Rotation paths and how fast each direction turns (degrees a step):
Each turn is a multiple of 5 degrees from 10 to 175, or 0.
Each row of a path follows its step; steps can be skipped.
path 1
step 0: [-21  -8   6  17   3  -1  12 -20   4  14   5  11  11  17  -9   7   4   6
   1  -1  21  -1   4  -5  16 -14   8  11  24   5  -8 -37  -8 -16  28 -15
 -13   8  -3  -9  -3 -10  -2]
step 2: [-13 -19  10 -10   3  -1  13  11  -8 -12  -1   4  -8  23  -1  18  12 -11
  24   8   3   2 -11 -11   8 -16  -2   3 -30  -4   1  16 -21 -24  -7  19
  18  -4  -4  21 -14   3   3]
step 11: [ -6  -8   2   5  -9  27 -11  10  -9  28  11 -10  16  17  21  12  -1   9
  -2 -16  -4   1 -18   9 -28  -1   8  11   3 -20   8  -3  -6   9  -8  -6
  -7  19   9 -17  -9 -23  -6]
step 12: [-12  -3  -5   7  12 -11  10   8  -1   7  -4 -15   9  -8  20  -9 -12  -9
   5 -27  -4  19 -38  22   1  -6  -4  -2  20  -2 -10   4  -7  17   6  17
 -12   2  19  17  -3 -18   1]
step 13: [  8   2  20  15  13 -17  -8   0   7 -16 -18  -7  -1 -11  11 -29  14 -12
  10  16  -1  -2 -36  -5   5 -13  -1   2   0   3 -15  -1 -25  -3   7   0
  -6  18 -17  -7   8 -21   2]
step 15: [  3  -1  -7 -15 -12  -9   2  28   3   2  -9 -17 -20 -19  -3  -5   9   7
   1  -3 -16  16  -2  -5  31  -1   3  17  -4  -1  16   4   0  18  12  -7
  -2 -19 -13  15 -21  29  -7]
step 20: [-13   1 -16   7  15   6   6  10  -4   5  -8  22  10 -15 -22 -15  14 -15
   1  16   4 -11 -26 -18   3 -10 -10  -1   4   1   4  -5  10   7  25  13
  -2  -2  11  25  10 -28 -10]
step 23: [ 25  13 -28   4   6   4   0  21  10 -11  -8  -2   4   5  -2 -16  18 -10
   1 -16 -28   7  -2  -7  -8   8  14 -11   5  14  13  11  21  34  -6   3
  -6   8   8 -11   3  16   0]
step 29: [ 11  14 -27   1   0   8  14   6  12  -6   3   7  12  23 -10  30 -14  -1
  19 -16  -9  -4  -5  11  18   0   8  12   4   8   2  13 -19   1 -18   5
  -5   7  -4  19 -26   9 -14]
step 33: [  9  20  18  14 -10  -3 -12  10   8  23   6  19 -11   2 -12 -23  13   1
  -7   6   3  -1   4 -13  11  -7  15  10 -18   7 -11 -36  10 -18  13 -13
 -20   4  -4   0   2   7  14]
[ -1  -1  -2  -1   3   9   1  -1   4  -5   2   4  -3   0   4   0  -2   0
  -1  -3  -3   1   1   0   2  -2   3   1  -4   0  -1   3   5   3  -7   5
   7  -2   4 -11  -9   3 -10] : 55
[ 0  1 -4  4 -8  2 -6 -1  0  5  1 -2  0 -1  3  7 -4  4 -2  1  2 -5  4  2
  6  2  0 10  7 -4  0 -5  0 -3 -4 -5 -5  5 -4  0 -5  3 -6] : 100
[ 2  1  1  3 -3  2  7  4  2 -5 -1  1 -8  6 -3  4  3  2  0  1 -2 -8 -2 -1
  2  3 -3  3  0  0 10  2 -1  2  1 -6 11  2  1  6 -2  7  4] : 55
[  4  -3  -3   6   2  -1  -2   3   6   0  -5   4  -2 -12   3   8  -8  -1
   3  -3  -2   4   1  -4  -1   0   3   1   4   6   3   1  -4   3  -2   6
   3  -5  -6   4   1  -1   4] : 130
[-2  1  3  3 -3  0  2 -5  2 -4  2  7 -2 11  1  6 -2 -5  5 -4  0  3  8  0
  4 -1  3 -1 -3  2 -5 -4  8 -5 -2  2 -3  0 -2  3  1  0  9] : 10
[ -1   2  -3  -1   0  -2   5  -3   1   2  -2   5   5  -6  -3   3   4   2
   1  -5  -9   7   3   6  -4   3  10   4  -3  -2   0   2  -3  -2  -2 -11
   2   5   4   0   4  -1  -1] : 60
path 2
step 4: [ -1   5 -24  -1   0  29  -6 -34  -5   2  -7  15  -1   1   3  14 -25 -10
   5 -18   7   7 -12 -18  -1  17 -23  13  13  12   0  15  10  28  -6   2
   5  -2  27   1   7  13  -8]
step 10: [ -3   6  -5  12  15 -12 -17  26  16 -32  -7 -12 -17  -4   3  10   2 -11
 -32  -3 -23 -10  -1  17  -5   1  -4  -5   8  -9   7  -7  28   8  19  -5
  20  10  -4   7 -20  -5  12]
step 13: [-26 -15   2   1   2   3  -4  20   5  19  10  -5  19  -5   9 -15  17 -16
   0 -32 -11  -8  10   6  -1  26  -3  -1  12   1  -4 -17  14  -4 -15 -12
  24  18 -29  -3   4 -19  -4]
step 17: [ -9   8  -5   2  15   8  -3  -4  37 -29   5  11  -1  -5  -1   6  -9 -23
  -4   4  16 -12 -34 -13   6 -29  -4  14 -18   9  25   2  -3  20   2  -8
   5   2  11  12   0 -12  -3]
step 20: [ -3 -11   2 -29   4  15 -34  -7  12   3 -18   6   2  -9   0  -5  14   2
  12 -16  -3 -29 -17 -12 -18  -7 -25   6  21   8  -3 -21  19  11   3  11
   5   6   1  21 -16   0   5]
step 22: [ -1  -2   7   1  12  22  -4  -2  -3   7  10 -20 -20  22   9  21  -3 -11
 -27  -6   7  -4  -2  -2 -12 -17 -14   3   4   1  29  17  14   4  -4 -24
  -2 -13  27  17 -28  -1   9]
step 25: [-11   1 -19   3   5  38  -5  19  14   1  -5 -14 -12 -12   3 -15  26   4
  -1 -15 -23   9  -2  -9   6 -17 -10   9 -16  -2  22  -2  12  14  -4  -2
   4   5 -27  25   0  -2  19]
step 27: [-14   6  -9 -33   7  21  -5 -12 -10  -6  -4 -10 -25   5  14  -1  15 -10
 -20 -15  21 -38  -2  16   7   2  -8  22 -18   3   5  -2  -6  -6  -6   3
   6 -23   7  -1   6   8 -12]
step 30: [-19  -3  17  -4  -2  21 -24  -5  12  12 -15   3   3  -4  43   1  -3 -17
  -7   7  -2   6   4 -20  11  -6  -3  19 -30 -13   1 -16  -5   3  -6 -11
  -9   4  14   8 -10  14  22]
step 33: [-22  -5 -11   1  17   9 -15  27  11   1 -13   8  -3  10   4  -9  -5  -2
   7  -5 -33   4 -21 -25 -20 -20   8   2   5  23   0  13 -20   0  19  -2
  -4  18  14 -11 -19  -1  11]
[ 4 -4  6  4 -7  4  2 -2  0  2  4  1  3 -3  4  2  1 -2 -3  2 -3 -3 -9  0
  5 -1 -1 -4 -1 -8  3 -3 -3  2 -7  1 -4  8 -4 -1  7 -4  6] : 60
[ -9   1  -1  -6  -2   0   2   3   2   1  -5   1  -1  -5   0   3   2   3
   1   6  -6  -1   1  -6 -11   9   7  -3   0  -4   3  -2  -2  -5  -4  -3
   3   5  -2   4   0   3   3] : 145
[ -3   4   2   4  -3  -2  -1  -3 -13   3  -4   1  -2  -4   4   1  -3   3
  -5   0   0  -2   5  -1   0   0  -3  -4  -3   4   2   0  -8   7  -4   4
   3  -2   6  -3  -5   5   7] : 95
[ -5   1   6   2   2  -4   1   7  -3   2   2   1  -2  -5  -6  -7  -2  -1
   1  -2   4   3  -2  -4   2  -4   8   1  -3  -5   9   4   1   5   5  -3
 -10   0  -4  -1  -2   6   0] : 45
[ 4 -1  6  3  8 -8 -1  2  6 -7  4 -3  0 -2  0  1 -2 -4 -3  8 -9 -3  2 -4
  0 -7  4 -3  3  4 -1  1 -6  0 -2 -2  4 -1  4 -7  2  1 -2] : 155
[  0   1  -2  -3   5  -3   4  -9  -4  -3   1  -1   0  -2  -4   4   7   1
   1   4  -1   2  -6  -2   3   3   1   7 -11   6   6  -3   0   3   2   4
   4  -3  -6  -5   5  -1   1] : 35
